In the data rows, 128 means zero.
What is the hidden score of each row? Scores go from 0 to 40, and 20 is about the middle. The score is a weighted sum of the row's numbers plus the product of two more (or one squared), each taken from its middle value.
[161 189 153  67 122 139 126 133 126 120 121 144 144 118  95  67] -> 12
[109 119 114 155 222 188 104  85 141  91 153 121  74 113 111  96] -> 27
[ 93  78 121 169 102  99  66 185 118 153 162 136 137 138 127 192] -> 21
[145 110 118 112  75  90 113 119 113 166 123 134 184 157 117 208] -> 12
[197  85 141 139 107 114  95 159 126 140 123 180 103 142  76 132] -> 7
[155 120 143  83 171 157 120 157 158 111 136  88  70 134  97 102] -> 21
[133 133 127  81 169 171 100 198 131 135 134 122  89  92  94 135] -> 23
[184  90 129 124 135 127  57 153 178  85 145  99 139 137 105 119] -> 18
[160  54 141 180  76  99 121 139 118 186 133 114 127 134 129 164] -> 18
[175 120 156  80  90 101 122 150 117 177 117 150 131 137  99 143] -> 11
[209  99 126  90 154 151 118 135 165 111 143 135 117 113  81  72] -> 16
[109  87 117 130 201 147  81 176 151 112 153 135  89 132  99 109] -> 23
[168  95 126 119  87 115 140 211 126 153 136 102  91 127  85 206] -> 11
[196 135 134  58 100 124 143 166 156 150 129 101 133 109  86 131] -> 14
[181  99 133 106 162 151 187 134 164 135 125  72  89 109 129  46] -> 31
[ 94 128 150  74 138 134 177 118 136 133 102 154 140  85 176 123] -> 30
[146 104 131 125 114 105 122  78 131 135  94 208 174 150 133 114] -> 11
[172  99 144 181  68 104 218 124 132 100  92 138 135 133 132 102] -> 10
[ 79 206 117  86 170 163 178 134 103 137 113 127  88 102 124 131] -> 21
[141 145 106 143 169 158  44 131 163  64 139 134 147 135  90  87] -> 21
[ 80  78 116 216 115  88  88 100 124 116 156 112 158 150 189 167] -> 23
[122 125 136 111  83  94 125 139  97 203 115 159 137 126 122 206] -> 18
[201 162 161  76 132 130  80 117 151  78 147 116 122 131 104  80] -> 10
[100 107 109 123 234 168 121 109 146  94 137 150 106 109  98 117] -> 26
[144  92 105 147  98 110  82 178 129 166 128 142 135 152  80 191] -> 17
[167  61 124 156  70  97 131 156 128 180 158  97 116 166 116 145] -> 13
[157  97 133 103 111 121 124 149 120 188 113 193 116 132  79 147] -> 15
[204  96 143  99 144 142  83 156 151 102 141 140 102 131  82 101] -> 11
[140  71 131 137 147 165 126 197 142 112 132  91  94 123  93 138] -> 21
[172 103 142  97  97 125 108 230 111 152 145  87 107 124 103 160] -> 12
[184 142 132  69 140 121 101 168 177  92 138  83 145 119 109  93] -> 14
[166  65 121 131 141 123 142 130 163 162 114 180 125 110  88 106] -> 27
[218  87 128 139  85  99 151 122 149 127 114 155 110 151  87 142] -> 7
[147 153 148  63 156 162 234 119 114 152 128  67  82 108 115  92] -> 22
[155 208  99  74 180 169 185 109 120  67 125 146 125  90  90 103] -> 7
[121 137  94 205 148 138 132  50 142  40 157  40 184 121 212  85] -> 22
[ 87 148 126 147  69  91 189  99  83 161 124 106 160 110 210 195] -> 23
[137 179 141 121  71 104 146  80 108 152  99 150 202 126 137 108] -> 19
[135 115 113 214 164 140 154  36 138  56 131 173 140 140 137  34] -> 19
[ 26 166 117 135 143 148 179 119  96 164 129 117  87 138 150 152] -> 31
[ 74 230 101  73 116 148 135 139 112 125 155 101 147 118 123 151] -> 21
[ 50 163 120 179 195 123  80  95 135  67 151 104 119 130 199  97] -> 31
[ 76 115 117 183  70  99 180  99  88 168 132 108 128 133 197 206] -> 23
[ 93 208 157  93 113 112 148  95  99 151 112 142 115 113 184 114] -> 21
[110 205 126 138 169 167 200  50 120  69 137  86 109  83 188  56] -> 22
[ 54 209 115 170 151 165 123  74  95  93 130 107 118  89 189 152] -> 33
[ 92 163 120 180  78  93  85  85 109 103 140  98 217 131 181 175] -> 22
[ 82 123 138 192  84  85 108  88  96 166 131 125 178 154 165 148] -> 22
[110 151 134 131  91 113  83  82 102 177 128 137 206 159 106 136] -> 24
[137 100 134 147 160 152  65 113 135 108 160 162 120 163  62  83] -> 14
[ 71  95 111 191 142 141 108 169 127 120 177  88  65 157  97 182] -> 23
[121 137 126  75 104 119  89 182 109 189 159 111 160 121  81 190] -> 18
[221  90 125 121  95 106  80 124 149 116 155 113 180 147  82 128] -> 7
[162  54 143 175 122  99 119 139 112 163 120 153 121 156  94 138] -> 12
[167 145 136  54  96 114 174 175  99 178 122 138 131 132  89 138] -> 9
[191 136 116  85 174 185 140 105 152  86 135 113 118 113  79  80] -> 18
[111  48 114 171 195 137 131 145 159 118 154 117  89 112 156  83] -> 27
[113 121 126 134  79 100 142 147  87 198 121  88 118 142 151 228] -> 21
[176 168 179  75 104 127 118 133 119 141 120 113 137 107 111  99] -> 11
[144  93 118 170 221 148 137  51 149  81 121 166 121 120 121  62] -> 22
[ 85  65 128 206 108 109 155 159 116 150 116 152 116 131 150 145] -> 23
[143 144 154  70  82 113  97 120 107 184 126 116 161 137 128 169] -> 18
[166 119 128 117 158 127  60 141 153 107 126 176 140 144  77  82] -> 14
[113  76 136 141 198 119  69 118 138 101 124 173 133 148 131 113] -> 21
[146 105 137 102  95 122 128 197 107 188 123 107 120 146  92 159] -> 16
[201 148 126  65 128 162 173 144 160  94 138  59 122 107 100  90] -> 17
[105 136  95 113 205 150 150 154 156  75 107 158 115 118 127  84] -> 23
[ 79 176 142 109  90 100 151 140 132 140 109  98 127 100 189 188] -> 25
[103 172 149 117  99 113 128  88 117 141 102 172 196  86 157 121] -> 22
[157  90 136 178 110 108 143  47 133 116 117 133 206 148 150  62] -> 19
[ 83  82 115 164 135 100 197  88 112 168 111 204 146 133 164 101] -> 23
[131 162 134  92  98 151 129 161 131 155 120 167  87 126  71 135] -> 18
[105 150 140 104 180 168  44 116 155  93 169 100 112 120 116 100] -> 28
[ 75 107 116 159 107 104  76 125 111 130 139 130 194 141 138 219] -> 24
[165  84 128 155  54  82 149 130 100 161 134 140 187 145 117 166] -> 8
[212  93 143 136  87  92 131 138 117 132 116 159 157 153  92 108] -> 3
[149 127 141  86 175 157 108 164 136 129 132 129  77 138  77  93] -> 18
[134 156 112  78 193 172  91 158 150  99 169  70  85 122  89 119] -> 22
[116 116 121  84 179 179 136 166 148 129 154  40 100  84 137 136] -> 32
[174  79 135 150  71  94 117 105 119 158 103 135 171 139 158 167] -> 12
[171  88 136 149  72  84 201 105 117 167 102 177 134 140 132 125] -> 12
[167 128 122  86 127 136 186  96 114 140 105 232 125 129  82 105] -> 8
[168  93 104 128 185 170 105 116 151  80 138 187  97 123  79 104] -> 11
[119  69 117 194 126 141  78 185 129 133 155  86  82 150 109 170] -> 20
[135 109 136 114 107 111  89 201 106 173 128 101  97 147 114 203] -> 20
[214 130 155  84 108 133 114 180 150 110 140  83 103 107  99 110] -> 9
[149 111 113 104 205 164 107 122 175  97 125 119  98 111 112  97] -> 27
[164  76 132 129 118 113  92 195 158 154 120 115 105 131 119 134] -> 21
[127 148 127  67 135 106 172 143 156 145  85 140 101 127 160 128] -> 23
[161 169 129  70 175 163 151 128 137 106 101 157  90 102 100  96] -> 16
[133 144 107 108 207 154 161  78 173  65 123 111 103 112 168  62] -> 26
[ 68 165 104 169 113 121 211 103  81 131 106  96 134 104 230 163] -> 27
[109 208 133 102  89  99 123  92 113 119 111 141 196 111 176 136] -> 19
[109 140 105 203 100  94 187  65 132  48 109 163 154 136 210 113] -> 17
[ 58 208 128 118 168 136 185  78  96 142 126 107  83  98 202 120] -> 26
[113 250 128  97 128 155 111 113 128 114 136  88 121  94 130 105] -> 16
[ 73 144  92 233 149 133 112  32 131  61 158  95 157 117 211 126] -> 28
[ 88 131 106 188  88  79 153  75  78 155 122 156 153 141 178 218] -> 19
[135 179 158 122  52 101 153  67  83 169 133 100 185 121 158 143] -> 15
[114 124 117 163 162 155  91  73 134  84 132 231 136 132  93  85] -> 15
[ 79  95 107 219 132 140  71 117 127 112 166  86 102 176 129 162] -> 20
[ 80 152 133  93 107 122 118 200 106 198 148  90 102 128 123 169] -> 24
[127 235 103  55 125 128 145 146 130  81 148  78 162 125 129 118] -> 9
[ 97 169 130 159  80  91 192  84  93 103 112  93 138 124 233 181] -> 28
[101 193 118 109  89 127 255  83 105 167 114  98 148 100 176  95] -> 33
[110 193 111 130 185 134 154  65 128  79 116 191 144  86 175  43] -> 19
[ 79 109 109 215 155 111 106  57 119  92 123 203 143 139 184 114] -> 20
[115 104 146 186  85 105 118 119  81 185 133 134  79 151 129 208] -> 18
[124 224 124  60 120 154 127 115 116 105 132 106 154 133  94 136] -> 15
[103 105 108 151 200 168  81 146 144  80 143 172 104 118 114  89] -> 21
[ 96  91 126 208 107  88  67 161 117 115 147 116 123 158 149 194] -> 23
[133 114 144 116  82  98 107 149  99 203 132 126 126 138 106 210] -> 17
[222 161 132  71 142 130 118 137 157  76 126 125 105 129  82 103] -> 4
[119 133  98 113 225 186 171 108 149  80 150  78  81 104 124  94] -> 28
[ 74 184 118  72 154 133 108 172 128 139 117 122 121  93 151 175] -> 29
[168  94 132 165  72  88 110  68 140 108 121 122 202 146 166 143] -> 13
[140  99 129 164  75  76 210  89  88 160 111 197 162 133 144 142] -> 8
[168 136 143  87 128 132 137  95 107 146 106 210 160 128  88  85] -> 10
[155  94 112 156 188 168  96 135 149  82 153 146  86 140  75  75] -> 16
[ 68 122  83 128 178 134  99 181 122  99 156  95 111 137 119 235] -> 28
[112 147 114  82 117 122  95 209 112 186 134 120 102 126 107 196] -> 21
[191 154 135  96 155 118 111 133 178  61 129  71  96 126 168  71] -> 18
[ 68 128 132 111 142 123 200 116 112 162  93 181 132  92 172 132] -> 27
[157 158 150 104 103 104  89  92 120 113  99 166 196 137 142 110] -> 14
[113  94 130 218 108 116 208  79 128  85 117 136 163 130 175  56] -> 23
[ 80 170 110  94 137 142 150 125 106 165  89 168 136 133 112 163] -> 26
[158 178 128  94 163 152  60 138 168  77 162  67 104 131 111  82] -> 19
[ 49 168 120 121 178 159  96 115 141 133 152  52  89 108 173 155] -> 39
[ 83 161 120 139  81 112 111 114 104 188 110 124 152 140 125 212] -> 26
[144 150 129 166 102  95 221  38 108  66 123 110 161 129 236  73] -> 12
[ 64 176 113 128 106 124 255  88  99 153 115 140 143  94 186 112] -> 27
[113 212 131 119 101 156  95  78 130  97 120 160 165 118 128  89] -> 22
[ 74  99 109 238 124 125 116  65 140  96 167  82 135 152 192 102] -> 26
[ 83 136 100 132  92 100 159 110  86 195 116 160 139 146 141 218] -> 19
[180 174 139  94  91 122 129 142 143 103 103 164 107 148  98  99] -> 8
[ 80 137 107 170 190 177 182  96 125  67 121 154  50 116 152 118] -> 25
[ 99 131 149 108  84 155 114 148 113 157 128  93 113  98 147 214] -> 34
[112 147 124 176  85  97  94 132 135  72  98 141 182 146 167 144] -> 21
[114 126 159 178  67 113 167 134 114 121 103  77 115 122 205 137] -> 26
[ 90 241 114  77 140 130 135 121 127 124 119 132 132 113 133 117] -> 15
[113 184 112 113 203 166 111  89 170  69 147  83  99  91 154  86] -> 28
[ 49 117 108 202 128 115 157  69 115 134 141 116 122 104 243 148] -> 33
[ 88 169 137 150  66 103 123  91  89 181 125  82 149 141 187 178] -> 25
[ 95 195 144 111 103 134 200  78 130 120 117 121 163 101 169  58] -> 26
[ 50 186  92 164 186 149 142  62 116  84 122 163 137 120 173  95] -> 27
[ 42 113 124 208 116 127  85 113 110 138 145 146 149 151 146 135] -> 26
[ 74 128 140 165  72 117 131 148 122 160 125 110  83 156 150 177] -> 26
[ 72 185 143  97  76 136 160 142 101 150 128 102 122 126 135 183] -> 21
[ 85 171 129 114 166 143  78 119 137  86 118 188 151 130 114  95] -> 22
[117  98 108 250  70 102 150 104 117  99 139  88 192 138 160 135] -> 21
[101 149 153 125  55 101 148 138 105 193 124 122 157 108 131 173] -> 19
[153 168 130  98 127  98  99 100 139  94 134 139 241 120 104  92] -> 11
[114  67 126 206 140 119  84  88 145 139 147 157 163 147  93  96] -> 32
[126 104 133 140  80  88 123 110  95 190 137 137 147 164 100 210] -> 14
[139 158 162  78 143 153 156 157 111 176 166  82  53 108  96  87] -> 17
[123 159 105  96 204 184 201 122 143  95 162  73  88  84 115  68] -> 28
[ 48 136 120 127 112 146 214 138 120 139 120 100 132  90 201 132] -> 33
[122 121 134 159  55  95 188  80 100 161 114  97 182 123 205 147] -> 20
[133 115 159 136  57 103 188  86 106 153 117 178 172 112 152 113] -> 14
[138 108 127 151 135 131  99  68 124  99 102 218 184 141 125  95] -> 8
[128  75 139 192 107 130  96 158 124 122 138 168 102 156  82 130] -> 14
[126  94 126 128 102 133  99 182 125 150 151 102 110 161  69 193] -> 17
[182  84 123 127 118 131  67 187 134 141 155 115 119 152  63 141] -> 11
[166  73 131 128 114 103  75 179 150 134 155 107 119 159  89 158] -> 14
[187  92 138 105 110 125  94 187 118 185 137 108 101 138  81 154] -> 13
[245 117 152  76 149 142 134 139 138  88 161  81  85 109  89 109] -> 5
[151 110  98  92 201 155 120 129 157  99 112 140 158 123  89 104] -> 22
[211  59 128 174  87 102 112 150 132 151 135 117 127 147  95 136] -> 10
[189 105 152  84 112  86 208 121  99 173 108 156 114 140 112 135] -> 4
[191 165 126  62 177 162 158 133 130 115 123 147  93  93  80  84] -> 11
[141 144 113 118 245 170 128  95 146  48 159 113  89  87 123  85] -> 19
[ 56 125 102 194 136  96 124 120  96 120 110 133 160 126 198 201] -> 31
[156 146 153 114  66  76 196  93  86 155 110 116 162 123 190 149] -> 12
[126 221 121  68 147 122 203  78 123  82 116 152 154  89 166  89] -> 8
[104 159  90 156 217 158 117  61 138  76 121 190 140 111 111  86] -> 25
[ 88  73 111 241 108 111 123  81 127 128 151 119 100 162 165 164] -> 21
[ 85 161 102 136  89  92 221 121  79 170 111 158 112 130 152 213] -> 13
[140 214 139  73 102 168 144 117 133 128 135 113 103 107  99 100] -> 20
[ 76 150 127 180 190 171 116 114 143  65 134 108  69  97 169  99] -> 32
[104 200 132 111  80  97 125  87 105 133 113 129 205 129 163 147] -> 18
[127 147 144 225 109 124 102  71 136  78 130  68 156 154 162  57] -> 25
[ 32 202 122 129 161 136 138  86 107 146 120 113 132 112 178 131] -> 32
[ 86 189 116 104 112 136  63 105 136 128 139 138 177 153 100 139] -> 25
[ 70  93 119 209 156 100 103  74 142  91 144 147 163 149 178  97] -> 24
[100 115 130 146  80  94 139 125  80 195 125 177 130 134 132 208] -> 17
[164 195 155  98  70 121 125 114 118 104 130 123 147 150  72 137] -> 2
[ 98 123 116 125 190 198 133 127 138 108 159  75 130 109 103  72] -> 36
[ 58 106  74 193 156 131 129 166 131 118 116 120 117 146 170 146] -> 27
[115 129 148 113  47  90 198 148 109 165 131  91 135 125 178 165] -> 17
[133 205 131  72 126 139 163  80 132 136  86 153 105 124 136 120] -> 21
[130 130 150 113 130 173 196  87 158  99 116 114 126  85 145  64] -> 29
[ 76  81  93 195 147 127 157  96 118 140 113 205 140 139 157 104] -> 19
[120 100 134 193  46 104 135 158 104 159 133  83 124 154 155 169] -> 17
[ 92 215 117  81 127 139 108 116 110 141 113 145 164 131 107 144] -> 22
[142 168 133 122 152 147  63 155 160  48 121 135 136 121  93 108] -> 15
[ 48 121 116 170 146 116  59 100 132 108 144  97 168 149 171 186] -> 33
[136 118 132 123  79  89 103 153 110 187 113 151 138 146 115 195] -> 16
[207 125 174  80 138 129 135  98 154 125 164  81 109 104 111  59] -> 12
[125 116 105 114 199 153 107 100 136 112 120 219 119 130  82 112] -> 17
[169  52 149 176 112 105  83 145 132 101 160 122 106 166 112 139] -> 10
[ 84 121 130 105 108 126 197 177  95 201 116 111 100 136 133 157] -> 25
[171 210 120  48 142 141 155 158 128  89 123 124 138 105  94  99] -> 3
[108 120  92 139 201 168 149 117 176  65 147  96 122 109 139  63] -> 33
[ 98  76 126 196  89 101 113 119 108 179 122 147 127 132 161 197] -> 24
[167 101 157 117  77  82 119 109 114 164 126 178 177 128 117 139] -> 10
[196  83 144 123 144 130 131 107 130 122 119 200 102 146  90  79] -> 5
[153 109 131 109 171 186 124 183 123  99 168  88  64 120  81 104] -> 14
[126 134 101 109 150 174  83 193 148 113 159  73 113 127  70 147] -> 25
[127  76 122 169 105 104  62 190 143 151 160  73 148 148 115 151] -> 23
[169  65 147 133  95  92 122 112 112 221 136 107 140 142 127 148] -> 18
